R: rows in 3 groups, each row roughly a mix of its group's directions:
R (67 x 10):
[[ 5.32  1.20  0.57 -0.52  1.71  1.46 -1.45 -0.54 -0.74  0.00]
 [ 4.46 -1.32 -0.30 -0.69 -1.39  0.67  1.15 -1.82  2.66  1.45]
 [-4.77 -1.46 -0.44  0.00 -1.56 -2.23  1.50  1.50 -0.18 -1.17]
 [-1.49  2.16 -4.36  1.66  1.80 -0.92 -1.79 -0.50 -0.01 -1.48]
 [ 0.76 -1.14 -4.83  2.33 -1.12  0.82 -0.29 -1.71  0.92 -1.41]
 [-1.55 -1.97  2.49  1.14 -1.54  0.14 -2.03 -0.39 -4.00 -1.38]
 [ 1.29 -2.51 -1.22  1.87 -1.85  4.31  1.75 -0.08 -0.14 -0.59]
 [ 1.80 -3.14 -1.50  2.16 -1.88  3.11  1.13 -1.42 -1.39  0.03]
 [ 1.51 -1.86 -0.09  2.99 -0.95  3.33  2.26 -1.77  0.30  1.85]
 [-1.59 -0.21  4.28 -1.90  0.97 -3.03  0.76  1.29 -0.59  1.08]
 [-5.49 -0.70  0.37 -0.29  0.08 -2.26  0.94  0.42  1.15 -0.25]
 [-2.85  2.82  0.18 -1.11 -0.54 -2.04  1.73  1.70  3.18 -0.77]
 [-2.18  0.55  3.05 -2.03  1.96 -3.80 -0.25  1.08 -0.42  0.36]
 [ 1.18  0.74 -2.78  0.94  0.96  1.59 -3.00 -1.27 -0.74 -3.63]
 [-3.63  1.70  2.14 -0.47  1.85  0.94  0.62  2.97 -2.00 -0.10]
 [-2.07 -2.59 -0.18  2.80 -2.66  0.79  3.21 -0.74 -0.86  0.43]
 [ 2.63 -2.66 -0.14  1.52 -0.49  3.38  0.23 -1.41 -2.18  1.91]
 [-0.69  1.76  0.72 -2.48  0.69 -4.26 -1.64  1.44 -2.17  0.22]
 [ 2.44  0.12  1.98 -1.60  1.97 -3.92 -1.41 -1.40  1.54 -0.64]
 [ 3.53  2.92  0.74 -1.46  2.65  0.97 -0.19 -0.14  1.72  1.94]
 [-2.38  1.71  2.16 -1.68  0.15 -3.28  1.56  1.91  1.99  1.22]
 [ 3.69  0.28 -2.91 -0.01 -0.73 -1.73 -2.14 -2.16  1.21 -1.43]
 [-1.30  2.73  0.28 -3.04 -0.55  2.48  0.82  2.59 -0.99  2.26]
 [-0.65  0.73  2.23  1.22  1.35  3.02 -1.68  0.87 -4.00 -0.69]
 [-2.02  3.63  0.31 -2.37  1.42 -2.28 -1.49  1.74  1.15 -1.30]
 [-2.80  0.46 -2.23 -0.54 -3.22  0.89  2.63  1.68  0.80 -1.86]
 [ 3.60  0.05  0.46  2.05  2.32  2.35 -1.51 -2.43  0.70  1.17]
 [-4.84  0.92 -1.87  0.15  0.72 -1.02  1.49  2.42  0.17 -0.98]
 [ 1.53  1.73 -1.96  1.21  1.47 -1.51 -3.96 -2.39 -1.04 -0.94]
 [ 0.74  1.61 -5.00  0.59 -0.04  0.29 -2.46 -1.00 -0.41 -1.62]
 [ 0.11 -3.39  3.18 -1.42 -3.15 -1.60  1.32 -0.25  0.25  0.68]
 [ 1.71 -2.06  0.20  0.01 -4.77 -2.39  1.18 -0.54  0.78  0.70]
 [ 3.13  0.32  2.34 -1.20  0.62  3.36  2.02  0.85  1.17  1.92]
 [-1.76  1.08 -4.58  1.48  0.65  2.63 -1.12 -0.60  0.17 -1.40]
 [-1.11 -1.92 -0.40 -1.14 -0.07 -3.26 -2.42  0.45 -3.18 -2.28]
 [ 3.62 -2.31 -1.74  0.22 -1.54  0.92  1.50 -0.50  3.19 -0.97]
 [ 2.91  0.49  1.65  0.08  1.86 -1.47  0.39 -0.70  4.31  1.43]
 [-3.41 -1.07  0.43 -1.56 -1.40 -4.10  1.40  0.94  1.17 -0.14]
 [ 2.35  0.39 -1.54 -0.47 -0.08 -3.74 -2.51 -2.87  1.25  0.09]
 [ 2.82 -2.68  0.12  0.25 -2.17  2.99  2.49 -0.45  1.57  0.80]
 [-1.42 -0.49  3.99 -0.81 -0.89  0.05  2.16  2.35 -1.89  2.23]
 [-4.12  1.36  1.99 -0.31  1.32 -1.04 -0.75  2.14 -2.67 -0.63]
 [-1.49 -1.92  2.48 -0.34 -3.58 -2.04  2.31  1.09 -0.08  1.64]
 [ 3.37 -0.06 -0.94  0.52  2.14  1.68 -3.61 -1.64 -1.21 -1.14]
 [-1.07 -2.54  0.08  0.51 -4.69 -1.69  2.01 -0.12  0.95  0.85]
 [-2.67  4.01  0.34  1.53  2.54 -0.22 -2.08 -0.79 -0.01 -1.13]
 [ 3.10 -2.50  0.76  0.96 -0.92  2.29  2.27 -0.93  1.05  2.79]
 [-1.05  2.76 -2.45 -0.32  3.72  0.87 -2.44  0.24 -1.10 -1.32]
 [ 1.54  2.36 -0.43 -3.77  1.79 -0.51 -3.03  1.63  0.09 -0.89]
 [-0.63  1.60 -1.68 -3.26  0.14  0.15 -2.82  1.78 -2.44 -2.21]
 [-0.42 -1.60  0.86  1.50 -3.06  3.41  2.80  0.91 -0.64  1.61]
 [-2.81  3.35  1.43 -1.12  0.48 -1.90  1.44  1.60  2.65  0.69]
 [ 1.91  1.50 -1.66 -0.33  1.90  2.45 -3.63 -0.83 -1.81 -1.71]
 [-0.37  1.73  0.46 -0.84  1.09 -4.44 -3.30 -1.44 -0.71 -0.16]
 [-2.33  0.25 -1.86  1.63  0.62  3.92  2.15  2.34 -0.49 -0.85]
 [ 1.54 -0.25 -1.95  2.07  1.07  2.57 -2.76 -2.08 -2.03 -2.03]
 [ 1.89 -1.79 -0.21 -1.59 -2.16 -3.11  1.23 -1.50  3.13  1.09]
 [-2.47 -0.63  4.07 -0.03  1.23  1.82  2.28  1.68 -0.46  1.52]
 [-3.87  1.96 -2.91 -0.56  1.57 -1.48 -1.83  0.62 -0.98 -1.18]
 [ 4.20 -3.90  0.19  0.98 -0.22  0.58  0.32 -1.62  0.17  1.19]
 [-1.46  2.84 -0.60  0.76  2.37  0.48 -3.59 -0.90 -2.03 -1.89]
 [ 3.19 -3.22 -0.18  2.91 -0.17  1.30  0.73 -2.51  0.45  0.73]
 [ 2.58 -0.26 -0.86 -1.77 -0.56 -0.77  2.40 -0.44  4.20  1.81]
 [-1.15  0.88 -2.34 -1.34 -0.36 -4.74 -2.15 -0.49  0.07 -1.23]
 [ 3.52 -0.49  3.17  0.44  2.30  2.72  0.77 -0.83  1.11  0.58]
 [ 0.97  1.63 -0.87 -1.81  1.69 -4.26 -2.81 -0.66 -0.07 -1.20]
 [ 0.75  2.66  0.77 -1.19  4.50  0.89 -1.92  0.88 -1.78 -0.28]]
one row of each group, then the others: which group is each in?
[-3.65  0.47  1.01  0.03 -0.43  1.98  1.59  2.80 -2.66  1.51]
W
[-1.48 -2.68 -2.57  0.69 -2.96 -2.84  0.67 -1.19  1.29 -1.24]
M
[ 4.57 -3.52 -0.02  0.97  0.11  0.12 -0.33 -1.78  0.85  0.39]
K

[-0.22  0.05  4.23 -1.02 -0.07  0.66  1.72  2.45 -2.35  2.12]
W
[-2.50  1.22  1.51 -0.25 -0.16 -3.44  2.14  1.04  3.27  0.30]
K
[ 0.50 -0.93  4.70 -2.24 -0.66  0.53  2.06  1.35  0.08  1.84]
M
[ 0.39 -1.66  2.27  0.50 -1.09 -0.10  3.57  0.15  1.39  3.76]
K
[ 1.38  1.20 -0.94  3.51  1.51  1.75 -0.41 -2.61  2.89 -1.09]
K
[ 0.99 -0.27  2.32  1.14  1.58  4.88  1.57  0.72 -0.33  1.14]
W
